Each named move below is a turn or a mirror, shown by a few rows before and after it. Which moves, in which order, take the first row of each later pair to the second? The first pair is answered.
tafo:
[ -2.9  -0.4   7.8   6.3 -11.2   9.6  12.6  13.7  -1.5  -0.2  30.0  -1.0
   7.7   6.6 -13.2 -20.1  10.1   4.6   9.5   8.8   4.9  -9.9  -3.9   0.0
  -9.1  -3.1   4.1 -16.2   7.3   4.1   7.2  -3.4 -19.1  -4.1   6.3  -1.3
   3.2  -1.8  -4.8   2.8  -5.8   8.2 -13.7  -0.6  -8.2  -5.4   7.3 -12.2
  -3.3  10.4   1.0 -13.8  -4.0  -4.7   5.5  11.4   4.4 -16.8 -15.6  -0.6
  16.8  12.0   6.2  10.2] |-> [ -1.6  -4.4   0.6  10.3  -0.8  -6.2   8.6   4.9   1.7   1.8  21.3 -13.9
   2.5   3.3  -8.9 -15.7  15.4   2.2   0.0   6.4  -0.6 -12.7   7.2 -11.7
  -4.8   3.9   2.5  -8.7   6.8  -2.7   8.4  -1.2  -7.7  -4.5  -2.1   9.8
  -7.7  -1.4  10.2  -0.3  -7.9   3.2  -6.9  -7.0 -12.2  -6.9  -2.4   0.1
  -1.9  11.3  19.2 -30.9   3.5  -7.5  10.3  -5.6  10.2 -12.2  -0.9 -10.7
  11.4  12.3  -6.0  14.0]
[ -8.7  -5.3  19.2  -9.6  -5.8   1.5   0.6  -8.7 -11.9   0.9  -3.7  -1.7
  -8.3   3.5   1.2  -0.4   1.7   3.1  -0.2   2.0  -5.5   8.7  -2.1   1.6
 -18.1  12.7  12.2  -9.1   5.3   2.1   8.6  13.4  -8.5  -6.9  16.0 -11.5
  -0.3   2.3   2.3   2.5  10.8 -12.5   2.2   3.3   6.9   7.4 -11.7   4.5
  -0.1  -6.1   5.0  -4.7   3.5  -1.3  -3.7  -5.6  -5.8  -5.1  -9.7  -5.3
   3.4   6.4  -8.3 -11.6] |-> [ -8.5  -3.0  14.7  -2.4  -1.8   5.8  -0.9   0.2  -6.7   5.9  -0.7   2.7
  -4.6   8.3   8.2   3.4   0.9   3.4   1.7   2.1  -5.2  13.8  -2.0  -4.9
 -18.1  14.2  14.7  -8.1   1.9  -2.2   8.8  12.3  -9.0 -10.6  18.4  -5.6
  -4.3   3.1   1.7   5.4   8.3 -12.6   4.9   5.1   4.7   5.0 -14.6   1.4
   1.5  -2.8   9.8  -7.2   3.4  -8.9  -2.8  -4.7  -8.3  -7.7 -16.0  -4.0
   3.2  10.6  -7.6  -9.9]
[  5.5  -5.5   2.6   1.2   7.0  -2.9  -3.7  10.8   3.3  -4.0  -4.8  -0.6
   6.0  -7.7  -9.3  -5.5  -6.5  -4.4  -8.6  -2.7  -3.9  -7.8  11.8   3.9
  11.8   6.7   0.4  16.8  -2.3   1.8   8.2   2.1 -14.4   0.5  -6.2  11.2
  -5.6 -11.0   4.1   3.4  -9.6  -0.2   8.4  -2.1  -4.0  -3.5  11.5  -8.8
  -2.6   4.0 -13.8  13.6   7.8  -2.6  -4.3   2.1  -1.1  11.6   9.7   9.8
   6.9  -4.2   7.5   9.7] |-> [ -0.4  -8.6  -2.1   2.8   2.2  -0.8   1.9   2.8   9.7   1.8   3.2  -2.4
   4.2  -5.0  -8.6  -5.8  -6.9  -3.8  -6.9   1.3  -6.0  -4.0   7.6   7.1
  11.8  10.5   0.8  14.2  -1.3   4.4   9.2  -3.7  -9.7   4.6  -7.2   7.6
 -10.3 -10.8   5.5   3.8  -7.4   0.8   9.2   2.0  -5.5  -5.0  10.8  -9.5
  -0.6   3.5  -8.7  16.1   7.5  -4.8  -2.9   2.7   4.2  13.0   5.1   2.1
   2.3 -10.4   8.1  13.3]
[ 15.0  -8.8   5.1  10.0  -4.7   0.3   1.9   9.8   1.9  12.2   3.6   4.5
   6.7   4.3  -2.4  -2.6  -4.4   0.9  -7.4  -9.4  10.5   4.2   4.8  19.7
  -4.0  -7.3  -4.1   7.7   6.7  -3.7  -0.5  -3.2  -2.4  11.3   1.0   5.7
   0.6   9.8   1.0  -0.1  -6.0   1.1  -3.1   6.3   3.9   1.9  23.3 -25.4
   7.7  -5.3 -13.1  18.8  10.7  -3.8  -1.6  22.0  -6.1  12.5  11.7   2.3
  10.3  -9.1   3.4   6.3] |-> [ 13.0 -12.6   2.1  14.7   3.1 -19.2  -4.1   5.3   5.8  10.9  -5.5 -17.2
   0.8   4.6  -3.5  -2.5   6.3  -3.6  -7.4  -7.5   4.2   1.4  18.8  17.0
  -0.4  -5.8  -7.8  12.4  11.8 -15.6   0.7   0.3   9.9   7.0  -4.7  10.2
  -6.7   8.8   8.1  -9.7 -10.1   0.8   0.8   5.6   3.3  -0.8  25.6  -6.7
  14.4  -9.9   1.0  13.8   8.9  -6.6  -3.2  -0.5   4.1   9.0  16.8  -7.3
   6.1  -9.1   5.2   6.6]
konu:
[ -3.2   1.3   6.7 -30.1 -12.4 -31.1 -18.1   0.9  -4.1   3.6 -19.9 -19.8
  -1.3   3.2  18.0  13.9 -17.5 -32.8 -18.1 -27.1 -16.0  19.4  24.0  -9.6
 -14.7   5.7   8.4   3.4  -1.4  -2.5   1.1  16.1 -20.2  16.6   5.3   6.9
  23.9  -6.0   9.5  -3.2 -24.1 -16.9  14.6 -19.1 -21.8  -9.8   2.4  12.9
  -1.0  11.7  22.3 -17.8   1.9   8.4  14.1  -8.6 -17.1  19.6  16.2  -1.2
  21.3   4.9  -2.1 -12.0] |-> [ -2.6   4.7   2.7 -21.8  -7.2 -38.3 -11.8  -0.3  -2.7  10.1 -31.1 -25.3
  -2.6   6.6  11.7  18.9 -12.9 -33.1 -25.2 -24.5 -14.5  21.6  25.1  -7.8
 -15.4   9.2  10.9   7.5  -3.6  -4.1   0.7  13.8 -16.6  14.4   4.0  10.5
  22.9  -0.4   9.9  -1.6 -19.6 -12.5  10.4 -17.9 -19.0 -14.8   2.1  18.4
   3.1  11.2  27.2 -16.8   5.1   3.2  17.0 -17.2 -13.1  17.5  13.9  -3.9
  19.2   1.9  -2.9 -12.9]
[ 16.4  -6.8 -23.6   8.0  11.2   9.2  11.5   7.8  -3.6   4.3  14.4  -5.0
 -11.1 -20.6  -3.8  -2.9  -6.2  16.4  -8.3  -7.7  10.9  18.5  -1.9  13.3
   5.4  -3.4  13.5  18.6   4.9   0.8  -6.5 -11.3   9.7 -11.4  -4.6  24.2
 -18.2  33.6  14.4 -17.8 -29.5   7.0   1.8  11.5 -10.5 -11.5  30.4 -12.7
 -20.9 -17.0   1.0   7.0   8.5  10.7 -17.5   5.4  -2.4   3.6  29.9   6.1
  13.9  -3.9   0.9  27.0] |-> [ 13.0  -8.5 -20.0   7.0  11.3  10.3  -9.8   1.1  -5.1  -2.9  17.9  -1.5
  -4.6 -21.4   2.4   7.9 -15.5  11.4  -5.0  -6.2   7.9  23.3 -15.8  16.4
  13.7  -0.3   8.2  15.1  -2.6   9.1  -6.0  -1.1  -4.5  -8.3  -4.7  12.8
 -20.6  27.0   3.6 -15.2 -24.3   8.7   4.7  16.2 -20.0 -11.0  33.0 -11.6
 -25.2 -17.6  -9.6  10.6   2.9   5.9 -11.7   9.3 -10.9  13.8  25.4   2.4
  28.5 -12.7  15.5  15.8]
[ -6.9 -45.5   9.2 -11.5   6.3  20.5 -11.4  -3.3  -4.3  -9.0  -5.1   7.4
 -23.0 -35.7  17.8  13.6  -5.5   3.2   0.7 -30.6  -3.9   6.7  -2.5  -5.2
  10.5   7.2   7.6  11.6   8.8  19.0 -16.1  -8.6   3.2   3.1  21.9  -5.9
  -2.3 -13.1   1.0   5.7  20.2 -21.6 -12.9   5.4 -15.3   0.6 -30.2  -8.9
   9.5 -17.3  -0.8  -3.2   4.2  -1.0 -22.8 -11.0  12.7   1.9 -12.0  24.6
  -2.0   1.6  -4.2 -19.6] |-> [ -5.3 -48.2   2.6 -12.3   4.3  14.2  -3.3   2.0  -4.3  -5.9  -2.2   8.2
 -25.1 -31.0  19.6   8.7  -5.8   3.8   0.8 -22.9  -5.9   8.1  -6.2  -3.9
   9.0   8.3  18.0   8.9   4.2  17.1  -7.9 -12.6  -0.8   7.8  17.7  -7.2
  -1.9 -18.1  -3.8   5.3  21.2 -21.6  -7.3  10.6 -16.3  -0.3 -31.5  -5.4
   2.5 -17.1  10.7  -2.2   4.5  -1.8 -20.5 -13.9  10.4  -5.5 -14.4  21.0
  -2.3  -0.2  -4.0 -23.8]
[ 11.6 -31.2  13.7  11.8   4.2 -22.9  -2.4   5.2  21.9   7.6 -18.0  -4.0
  10.0   2.1   3.3   6.5   6.3  -4.2 -12.7 -13.5  -7.1   6.9  12.7   1.8
   3.7  -4.1  -2.5  17.4 -17.5   5.6   5.8  -1.4   7.5   5.2  -7.8  17.9
  19.0  14.5  -4.5  -9.6 -14.1   6.1  -8.8  11.0  12.1  -8.2  22.8  -2.0
  14.1  -4.7   9.1  22.2  15.5  10.5 -11.9  -4.5   1.3   0.1  -1.2  23.0
  21.6   0.4  -8.1  22.8] |-> [ 13.1 -24.4  12.5   7.6  10.9 -19.3  -7.7   4.3  13.3   9.7 -10.2  -5.0
   9.8   1.5   9.1   7.4  -3.4  -6.2  -4.8 -12.1  -4.6  13.2   8.1   6.1
   9.9 -10.5  -3.2  18.8 -13.0  12.5   0.3   8.2   3.7   7.3  -4.0  16.6
  10.8   8.8  -5.9  -9.3  -7.6   6.4  -9.9   2.3   5.8 -16.0  28.5  -6.0
   9.8  -6.8   3.7  26.0  14.8   6.2  -9.1  -0.1   0.6  11.2  -1.1  23.3
  30.6  -6.2   2.6   9.6]
funir:
[  3.7  13.4  -4.0  -0.7 -15.2  13.1  42.6  13.3  -1.4   9.9  15.2  19.7
  24.3   4.1 -18.0 -19.8 -10.0  16.0   2.2   3.1   9.5  14.8  -4.7   8.2
 -16.8  -8.2  17.5  -5.4   9.6  -9.4   3.2 -19.6   4.4  -2.6  -0.5   2.3
  25.0  -5.3  -3.1   6.5  -6.8   7.7 -10.9  -3.9  23.9   2.4 -13.4  -2.6
 -37.4   7.1 -20.7   3.2   3.4  16.9  -8.7  37.7   4.5 -21.2 -22.7  17.8
  -6.0   9.5  18.9   3.7] |-> [-23.2  17.3   4.9  -8.2  -6.8  -5.2 -22.8 -10.2 -26.1 -25.0  11.9  -6.7
   7.0  -3.6  16.9   8.6  -0.4  12.4  26.0   8.1 -19.9   0.1   2.0 -27.6
   9.2  10.3  -6.3 -16.6  -8.4 -22.7   7.2  -0.7 -12.6  -5.2  -6.8  -5.2
  -4.9 -29.6  -5.7  16.8  25.6   4.0  16.7 -12.9 -10.2 -12.6 -32.5  30.8
 -38.0   7.4  -3.7  -6.1 -27.6   6.7   7.0   3.3   1.8  12.1  -7.0 -21.6
  -7.0   7.7   5.2 -18.9]
[ 13.9 -14.2  -3.0   8.0   6.3  -1.1   7.3   0.8   5.1  -1.8  -4.2 -11.8
   3.5   9.0  -2.1   3.9 -17.7   4.0  -5.4  -4.8  -3.4   9.6   9.4  18.4
  -6.7  -8.8 -20.5  20.7  -2.4  12.5  -0.5  -4.1  -3.0  15.3  -8.0   6.6
  -9.0  13.6   7.7  -8.6 -13.4 -16.6  -7.1   9.3  12.0  -3.4  17.4 -22.2
  10.8   1.8 -10.5  -0.1   8.8  -1.2   1.2  16.3  -4.5  22.0  -0.7   2.5
  -0.2 -14.7   8.0  15.4] |-> [ -0.1   7.7  -6.3  -5.3 -14.4   4.4   7.8   3.9   6.0  -4.9  18.4 -11.9
  11.5  16.1 -21.0  -6.2 -12.2  -6.2   2.2   6.6 -10.0  -7.9   9.8   7.9
  -0.1  -6.3 -20.2  -5.5   3.7   5.0  -3.3 -25.9 -12.3   0.9  -4.0  13.8
 -11.0  -2.5   8.0   6.7   0.1 -13.4  -1.6   8.0   5.2 -15.9   4.0 -12.1
   5.9   8.5  -8.6 -12.0  -8.1   3.5  -0.1  13.4   5.7   8.4   0.1   1.6
  -3.2   0.7  12.7  15.4]
[ 27.3  12.6  14.0  14.1   8.2 -13.8  -4.1  -0.4 -30.3   3.8 -15.3   4.1
  -5.6 -31.8   7.4  -2.3  11.3  -2.4   0.5  16.1  -3.2 -13.9 -21.6 -27.7
  -0.4 -11.5  -8.7  13.9   7.6   6.2  24.3  33.0   4.9  27.0 -19.0 -15.9
 -11.7  -1.6  -4.0 -10.2  -9.9 -17.9   2.6  -9.4  30.6   4.6  -7.9  -5.3
   5.7 -15.5 -12.3 -14.2   7.3   4.5 -33.4 -15.6  -2.1   6.0  -8.8 -18.3
  -9.5  42.9 -16.5  -9.5] |-> [ 21.6  24.5  12.1  11.7  -0.9   0.8  20.0   8.1 -15.6  16.8  -3.9  13.4
  11.3 -23.3 -21.0 -20.2  20.1  -6.6  -5.4  20.9   7.2 -23.3 -19.1 -11.7
 -17.6 -27.8   1.1   2.2  15.3   8.9  22.9   0.3   7.4  25.4 -17.4  -8.3
   7.4   6.6  -5.1  -4.4 -16.1 -14.9  -8.7 -11.1  37.5   6.3 -12.7 -10.1
   0.1  -6.6 -17.6 -24.7   8.8  10.3 -38.6  -2.0  -4.8 -15.5 -17.1   0.4
  -9.2  44.0  -5.4   5.7]
[  9.4  -2.1 -15.2  -0.3   2.6  -6.9  -4.5   2.2 -16.6   0.8 -10.7  -8.2
   6.4  -2.2  -6.6  15.6 -16.0  -4.2  12.5   0.0  -7.5   6.7  -4.9  11.1
   0.1  -4.6  -5.9   3.6   3.4  20.2   0.6   8.0 -10.7   4.1   2.5   2.2
   4.0  13.9  18.3 -15.0 -17.7   5.0   0.0  -6.3  15.2   9.8  20.2  -4.9
  18.0  -0.7 -16.6  17.9   3.7   6.4   2.9   6.4  -0.9  16.2  -0.8  10.1
  -1.9 -12.1   0.9  14.0] |-> [ -1.5  19.0 -14.7  -3.0 -18.5  -4.5  -2.1  18.9 -11.3   2.7   2.5  -9.4
  14.1  11.1 -21.3  10.8  -9.5 -14.6  17.3  14.2  -2.7  -0.8   5.5  19.6
  -5.2 -15.5 -12.7 -11.2   4.3  15.6  -3.1 -10.1 -14.8  -1.8   8.4   6.8
   7.5   1.7  21.4  -3.1  -6.8  10.3   0.3  -5.3  16.4   4.0   4.3   5.8
  11.6   6.0 -20.4   1.7  -5.1   1.8   1.6  12.5   8.9  -2.4  -2.5  10.8
   1.4   1.8   4.2  19.6]

(2 to 3 moves a pair)
[-11.4  12.7  11.7 -21.0   2.2  -5.6 -25.5  -9.3  -8.5   0.1 -13.3  16.8
  10.3   5.5  34.0   0.2  -8.1   4.5   8.4   4.3   0.6  22.1 -28.6 -15.5
  11.6  14.5  29.0   9.7 -16.5  15.6  11.7  18.4 -12.6 -27.4  -5.1 -29.2
  14.9 -25.4 -26.9   9.2  24.5 -10.9  -9.7 -13.6  -5.7  13.3  -8.8  12.3
 -12.8  -7.6 -26.0   8.9  -4.2  -5.0   1.3   9.9  -1.0 -21.8  -6.4 -22.4
  11.9   4.0  -5.6 -15.8] |-> [ -3.5   2.6  -0.5  -5.3  -0.5  -2.5  16.9  -9.0  15.6  18.9 -15.4  27.4
  16.6  11.0   8.4 -22.4  -0.4  10.8  -8.4   3.2  11.6  27.2 -22.5  -7.5
 -15.2   8.4  39.0  16.7  -0.9   7.7  20.7   2.0   4.4 -25.2  -0.1 -26.4
  26.9  -6.0 -24.1  -0.1  12.8  -5.8 -19.4 -13.3   8.5  24.3 -16.6   2.3
  -8.0  -1.9 -23.6   3.6   9.4   3.1 -15.4  18.6  -0.1 -47.4 -10.8  -8.4
   4.9   5.4  -6.6   0.3]	funir, konu
[ 30.1 -22.7  -5.4  24.8  15.4   5.6  26.1 -26.1 -26.3  27.5  -5.2   3.7
  -9.3  11.7 -10.7 -12.2  -5.8  13.5 -22.0 -15.2  22.6  -1.1   8.0   7.1
 -20.1  -4.3  -3.7  23.3 -15.8 -25.8  -9.0  25.9   5.9   8.2 -44.4  13.0
 -21.1  19.2   1.0 -13.9  -3.6 -24.8  27.6  13.1   6.7  12.7  33.2 -11.1
   4.9  13.5   8.1   3.6  14.0  -3.7 -13.5  10.0   4.1  -5.8  -0.6 -15.5
   0.7   7.6   5.8  24.2] |-> [ -0.4 -10.8  -2.8  -0.4  -2.9  34.4  -0.2 -17.7 -44.3   9.1  20.2  23.2
  -0.7  11.8  -4.5   0.0 -21.9  -6.0   3.4  -1.1  20.0   2.5 -11.5  -1.1
  -1.2  -8.8 -11.5   1.3 -30.4 -20.4 -20.0  26.5 -19.9   0.2 -38.6  -3.8
 -18.1 -14.0 -22.6  11.2  17.8 -14.7  38.9  10.3  -5.9  -1.4  16.7  -9.7
 -12.8  19.2 -25.3  19.5  -7.8   1.7   0.1  28.1  -3.9  -1.7  -4.9 -23.8
  11.8  13.1  21.6   1.2]	funir, funir, tafo
[ -3.6   7.1 -15.0  -4.1  -3.2   7.1   9.3  10.8  -2.8  -8.6  -9.4  -4.9
   1.9  -0.7  -5.8  -1.1  18.1  -1.1  -2.9   9.6   6.9 -17.2  12.9  -9.9
  -6.1  -6.4 -12.6  -1.4  11.8  -2.2  -5.4 -11.7  14.4  -9.2   2.3  15.0
 -13.7  14.1  20.7  -8.7   8.2   4.0   4.0  -6.6   4.5  -3.1  -1.1   3.4
   1.9   6.6  10.8  -9.2  -4.9  -0.3  -0.8   0.8  -3.5  -7.0   7.9 -12.0
 -20.5   3.2   3.4  11.4] |-> [  5.2   2.0 -14.1   1.6   6.3  -0.2  16.0   5.9   0.9  -2.0  -7.0   7.3
  -0.2   2.3  -7.3  -0.3  11.6   4.6  -8.7   7.4   8.7 -13.2  15.2  -2.5
  -0.4 -13.6 -11.3   1.4  11.2   2.1  -4.1  -0.5  16.7  -3.6   1.2  11.9
 -10.2  23.5  25.1 -19.5  -3.5  -2.7  -2.8  -6.1   6.1   3.0  11.2  -8.7
   8.8  -4.6   9.6  -5.1   4.7   7.8  -3.8   0.4  -6.1  -2.0   5.1  -7.5
 -17.3  -1.1  -1.8  17.4]	funir, funir
[  4.2  -7.9  -7.3  -2.8  17.8 -32.0  14.7   1.1  25.6  14.9  -8.0 -26.1
  13.8  -5.7 -13.1 -12.0  12.6  -7.3 -12.4   0.5 -11.4   3.6  12.3  23.8
   0.3 -17.9   4.8  19.9  -4.2   6.9   4.2   5.2   6.0  17.3   0.6  -3.4
   6.1  11.6   8.2 -14.4 -17.7  -1.6 -11.4   7.1  -5.4  -1.2  22.6   2.3
   5.6  23.8   9.4  -3.7  17.6 -11.3  -6.8 -21.2  11.8  -9.8  -0.7   6.7
 -12.5  -9.1  -0.6   3.5] |-> [-11.0  -1.2   1.9 -16.9  10.4 -17.0 -33.1   2.8   1.8  -6.4   3.4 -24.1
  13.1  -4.2  10.9   9.0   1.9 -22.6  11.4   8.9 -26.0   5.4   2.9   2.1
  23.2  -6.6  -7.7   1.5 -19.5  17.0   1.6  14.0 -21.2  16.5   1.0 -15.6
  -7.7 -14.1  -7.0   0.6   8.1   8.1   8.0   4.1 -16.2 -13.0  10.8  14.6
  -8.7  18.8   0.7  13.3  -0.6 -11.3   7.3 -14.5   2.6   5.5   4.8 -15.3
  -7.8  -4.3   5.8 -22.2]	funir, tafo, funir
[  5.2   2.1  14.1  14.3   2.0   8.3 -10.1  -8.1 -12.4 -18.5   3.2 -12.8
 -10.2 -11.1 -10.1   8.7   9.2 -13.2 -18.8 -12.9  -1.8 -26.5  18.2 -21.5
  16.1  -7.4 -19.4  -6.6 -20.3 -12.5 -15.6 -15.2  -8.1   2.7  -1.3   1.7
 -13.0   8.8   5.4  -1.4  31.3 -21.9  12.5  -9.6 -17.2  -8.1  -2.1   3.7
  21.6   6.0   1.7 -19.9 -12.6  -7.5  12.6 -18.0   9.1   0.9   6.8  -2.0
  -4.8  -4.7 -19.6   1.7] |-> [ 12.0   5.4  21.3   7.1  -1.2  33.0   2.9   0.3 -11.2 -10.1  14.2  13.8
   5.9 -11.2 -13.2  -4.1 -10.9  -2.6 -19.9 -19.8  22.4 -14.1  -3.5   2.6
  13.2 -14.2  -4.7  -6.0 -14.3   9.4 -14.4  -6.7 -14.8  10.7   0.1  -9.1
  10.3  17.6  -3.1  -5.3  20.3 -23.0  -2.8  -2.2   1.2   2.1   8.6 -29.3
  21.1  -4.2 -24.5   1.0  -3.1   1.7   4.9  15.4  -4.2  -1.0  -8.8  26.2
   1.9  -6.3   0.0  -1.3]	tafo, funir, funir
